[-3.18, +1.07, -1.09, +3.57, -2.17, +2.50, +2.43, +1.34, -2.20, -1.35, -2.24, +2.22, +1.15, +1.33, -3.15, +3.00, +2.98, +0.08, -0.98, -0.07, +3.51, +3.01, +2.12, +3.17, +3.49, +1.33, -3.14, +3.49, -3.49, +2.26, -2.43, -3.60, -2.42, +3.17, -3.08, -3.05, +0.16, +1.02, -1.37, -3.66, -3.48, +2.42, +3.41, -1.04, +0.13, +3.36, -0.06, +3.49] : Q477
[-5.51, -2.94, -0.17, +2.76, +5.34, +7.22, +8.35, +8.17, +7.27, +5.41, +2.80, +0.05, -2.97, -5.41, -7.31, -8.22, -8.17, -7.13, -5.28, -2.83, +0.09, +3.03, +5.49, +7.27, +8.16, +8.15, +7.21, +5.22, +2.65, -0.21, -3.09, -5.56, -7.25, -8.26, -8.20, -7.11, -5.19, -2.57, +3.66, +0.38, -2.87, -5.50, -7.07, -7.24, -6.02, -3.51, -0.38, +2.89] : Q372
[-6.19, -5.77, -4.21, -1.95, +0.86, +3.44, +5.34, +6.19, +5.84, +4.29, +2.07, -0.77, -3.32, -5.30, -6.23, -5.78, -4.38, -2.11, +0.63, +3.12, +5.14, +6.23, +5.89, +4.51, +2.27, -0.44, -3.12, -5.00, -6.18, -5.96, -4.58, -2.37, +0.30, +2.97, +5.05, +6.04, +5.90, +4.64, +2.50, -0.28, -2.83, -4.97, -6.02, -6.04, -4.80, -2.63, +0.07, +2.72] : Q37
[-3.05, -2.20, -1.09, +0.08, +1.33, +2.43, +3.17, +3.49, +3.51, +3.01, +2.26, +1.15, -0.06, -1.35, -2.42, -3.14, -3.60, -3.49, -3.08, -2.17, -0.98, +0.13, +1.34, +2.42, +3.17, +3.49, +3.41, +3.00, +2.22, +1.07, -0.07, -1.37, -2.44, -3.18, -3.66, -3.48, -3.15, -2.24, -1.04, +0.16, +1.33, +2.50, +3.36, +3.49, +3.57, +2.98, +2.12, +1.02] : Q632
[-5.51, -2.94, -0.17, +2.76, +5.34, +7.22, +8.35, +8.17, +7.27, +5.41, +2.80, +0.05, -2.97, -5.41, -7.31, -8.22, -8.17, -7.13, -5.28, -2.83, +0.09, +3.03, +5.49, +7.27, +8.16, +8.15, +7.21, +5.22, +2.65, -0.21, -3.09, -5.56, -7.25, -8.26, -8.20, -7.11, -5.19, -2.57, +0.32, +3.09, +5.55, +7.36, +8.29, +8.17, +7.04, +5.13, +2.54, -0.45] : Q661
[+2.74, +6.42, +8.58, +8.71, +6.93, +3.57, -0.48, -4.65, -7.65, -8.88, -8.00, -5.31, -1.53, +2.46, +6.23, +8.47, +8.68, +7.00, +3.63, -0.56, -4.46, -7.59, -8.76, -8.11, -5.51, -1.79, +2.62, +6.15, +8.33, +8.78, +7.12, +3.81, -0.28, -4.46, -7.50, -8.81, -8.09, -5.72, -1.80, +2.46, +6.04, +8.33, +8.73, +7.11, +3.93, -0.17, -4.24, -7.36] : Q722
[+0.24, -1.18, -2.32, -3.51, -4.43, -5.21, -5.66, -6.01, -6.00, -5.67, -4.98, -4.15, -3.15, -1.88, -0.59, +0.63, +1.99, +3.14, +4.29, +4.94, +5.60, +5.99, +5.98, +5.85, +5.29, +4.39, +3.32, +2.26, +1.06, -0.25, -1.48, -2.72, -3.91, -4.76, -5.46, -5.81, -5.98, -5.80, -5.35, -4.70, -3.83, -2.70, -1.39, -0.12, +1.12, +2.47, +3.53, +4.59] : Q744
order: [+7.00, +3.63, -0.56, -4.46, -7.59, -8.76, -8.11, -5.51, -1.79, +2.62, +6.15, +8.33, +8.78, +7.12, +3.81, -0.28, -4.46, -7.50, -8.81, -8.09, -5.72, -1.80, +2.46, +6.04, +8.33, +8.73, +7.11, +3.93, -0.17, -4.24, -7.36, +2.74, +6.42, +8.58, +8.71, +6.93, +3.57, -0.48, -4.65, -7.65, -8.88, -8.00, -5.31, -1.53, +2.46, +6.23, +8.47, +8.68] | Q722
order: [-8.26, -8.22, -8.20, -8.17, -7.31, -7.25, -7.13, -7.11, -5.56, -5.51, -5.41, -5.28, -5.19, -3.09, -2.97, -2.94, -2.83, -2.57, -0.45, -0.21, -0.17, +0.05, +0.09, +0.32, +2.54, +2.65, +2.76, +2.80, +3.03, +3.09, +5.13, +5.22, +5.34, +5.41, +5.49, +5.55, +7.04, +7.21, +7.22, +7.27, +7.27, +7.36, +8.15, +8.16, +8.17, +8.17, +8.29, +8.35] | Q661
order: [-7.24, -6.02, -3.51, -0.38, +2.89, -5.51, -2.94, -0.17, +2.76, +5.34, +7.22, +8.35, +8.17, +7.27, +5.41, +2.80, +0.05, -2.97, -5.41, -7.31, -8.22, -8.17, -7.13, -5.28, -2.83, +0.09, +3.03, +5.49, +7.27, +8.16, +8.15, +7.21, +5.22, +2.65, -0.21, -3.09, -5.56, -7.25, -8.26, -8.20, -7.11, -5.19, -2.57, +3.66, +0.38, -2.87, -5.50, -7.07] | Q372
order: [-3.66, -3.60, -3.49, -3.48, -3.18, -3.15, -3.14, -3.08, -3.05, -2.44, -2.42, -2.24, -2.20, -2.17, -1.37, -1.35, -1.09, -1.04, -0.98, -0.07, -0.06, +0.08, +0.13, +0.16, +1.02, +1.07, +1.15, +1.33, +1.33, +1.34, +2.12, +2.22, +2.26, +2.42, +2.43, +2.50, +2.98, +3.00, +3.01, +3.17, +3.17, +3.36, +3.41, +3.49, +3.49, +3.49, +3.51, +3.57] | Q632

